Each row has a name. Each piece below is followed by the name of the row it came from. Each question is about the rows just above it.

[181 127 130 134 128]  T
[ 47 123 128  92 127]  V
[ 79 121 129  86 126]  B
[129 121  79 103 126]  A
[ 79 121 129] is in which row? : B
Which row holds [129 121  79 103]? : A
Where do [181 127 130 134] appear? : T
q: [ 92 127] : V
q: [128  92 127] : V
Which row holds [128  92]? : V

[170 137 123 127 180 180 126 128 171] = R
[170 137 123 127 180 180 130 129 126] = S
[170 137 126 128 123 127 180 180 139] = F
[170 133 123 127 180 127 180 129 126] = K
[123 127 180 180 126 128] is in which row? : R
The row with [170 137 126 128 123 127 180 180 139] is : F

[118 156 146 144  91 143 141 151 109 150 141  87 134  73  27 126 149 136
  85 153 123 193 120  78 169 127  47 164 104] = J
[131 116 105 141 120 163 128 119  84 156 152  84 147 106 147 159 147  94
 125 140 144 136 140  73 157  95 128 145 113] = X
[131 138 156 152 137 136  46 139 155 129 134  89 126 141 155 139 164 102
 136  97 104 113 142 121 179  90 118 137 167] = G
[151 168 171 161 113 164 138 132 112 146 125  95 130  72  34 149 134 122
 111 125 142 183 121  88 177 106  40 156 103] = Z
[122 131 119 105 141 143  91 172 137 115 170 115 132 152 151  89 192 104
 114 115 134 103 167 108 157 143 104 159 151] = W
[165 156 146 144 109 151 163 151 109 150 141  87 134  73  27 126 149 119
  85 153 123 193 120  78 169 127  47 164 104] = D
Which row holds [131 119 105 141]? : W
q: [141 143  91] : W
Which row holds [ 89 126]? : G
q: [141 151 109] : J
Where do [ 94 125 140 144 136 140  73 157  95 128 145 113] appear? : X
[165 156 146 144 109 151 163 151 109 150 141  87 134  73  27 126 149 119
  85 153 123 193 120  78 169 127  47 164 104] is in which row? : D

[140 152 157 112 150 132 120 187  73 135 117 144 158  91 104 111 137 110
 161  84  79 151 205 148 170 145 127 133 130  55 146 100 154 176 148 144]  H
[ 56  64  99 192 146 168 161 163  84 155  91 138 151 145  96  73 118 107
 216  51  80  97 184 138 188 151 177 175 153  50 172 136 112 156 191 160]  Q
[192 169 139  94 174 128 131 167  81 127 118 140 159 109  97  78 116 108
 204  56  67  99 192 146 168 161 162 162 141  55 173 119 145 170 180 151]  P
[161 125 133 129 133 119 111 174  86 153 115 119 160 108 101 104 117 127
 164  96 120 158 175 127 163 149 135 121 129  92 135 117 139 152 142 138]  C
[169 127 128 122 134 112 108 165  80 147 108 134 173 118 102 103 130 134
 177 107 107 142 192 135 165 157 142 141 146  70 172 133 137 164 141 149]  N
q: [ 97  78 116 108 204] : P
Where do [139 152] appear? : C
q: [ 56  67  99 192 146 168 161] : P
q: [51 80] : Q

[150 191 130 226  74  99 161 151 175 111 132 200 232 148 102] : bepa
[119 196  76  49 221 195 117 100 138  62 212  65  92 115  97] : buvi
[ 73  39  56 120  81 160 127 177 111  95 120 127 162  90 186] : golu
[ 88 176  99  37 226 207  79 124 139  48 171  57  77 102 111] : lebos
[111 148 114 211  49 106 133 175 167  88 131 193 240 120 127] : reb
[ 92 110  84 168  43 121 134 203 152  81 120 168 222  98 149] : Riv
[ 87  69  75 140  60 134 138 192 144  83 111 155 213  85 181] : kav
The row with [ 95 120 127] is : golu
Which row holds [ 99  37 226 207  79 124 139]? : lebos
Where do [124 139  48] appear? : lebos
q: [168 222] : Riv

[132 120 136 130 148  78] -> Y
[187 172 165 114  77 120] -> L
[132 120 120 136 148  97] -> E
q: [132 120 136 130 148] : Y
Which row holds [132 120 120 136]? : E
The row with [132 120 136 130 148  78] is : Y
q: [ 77 120] : L
q: [172 165 114  77 120] : L

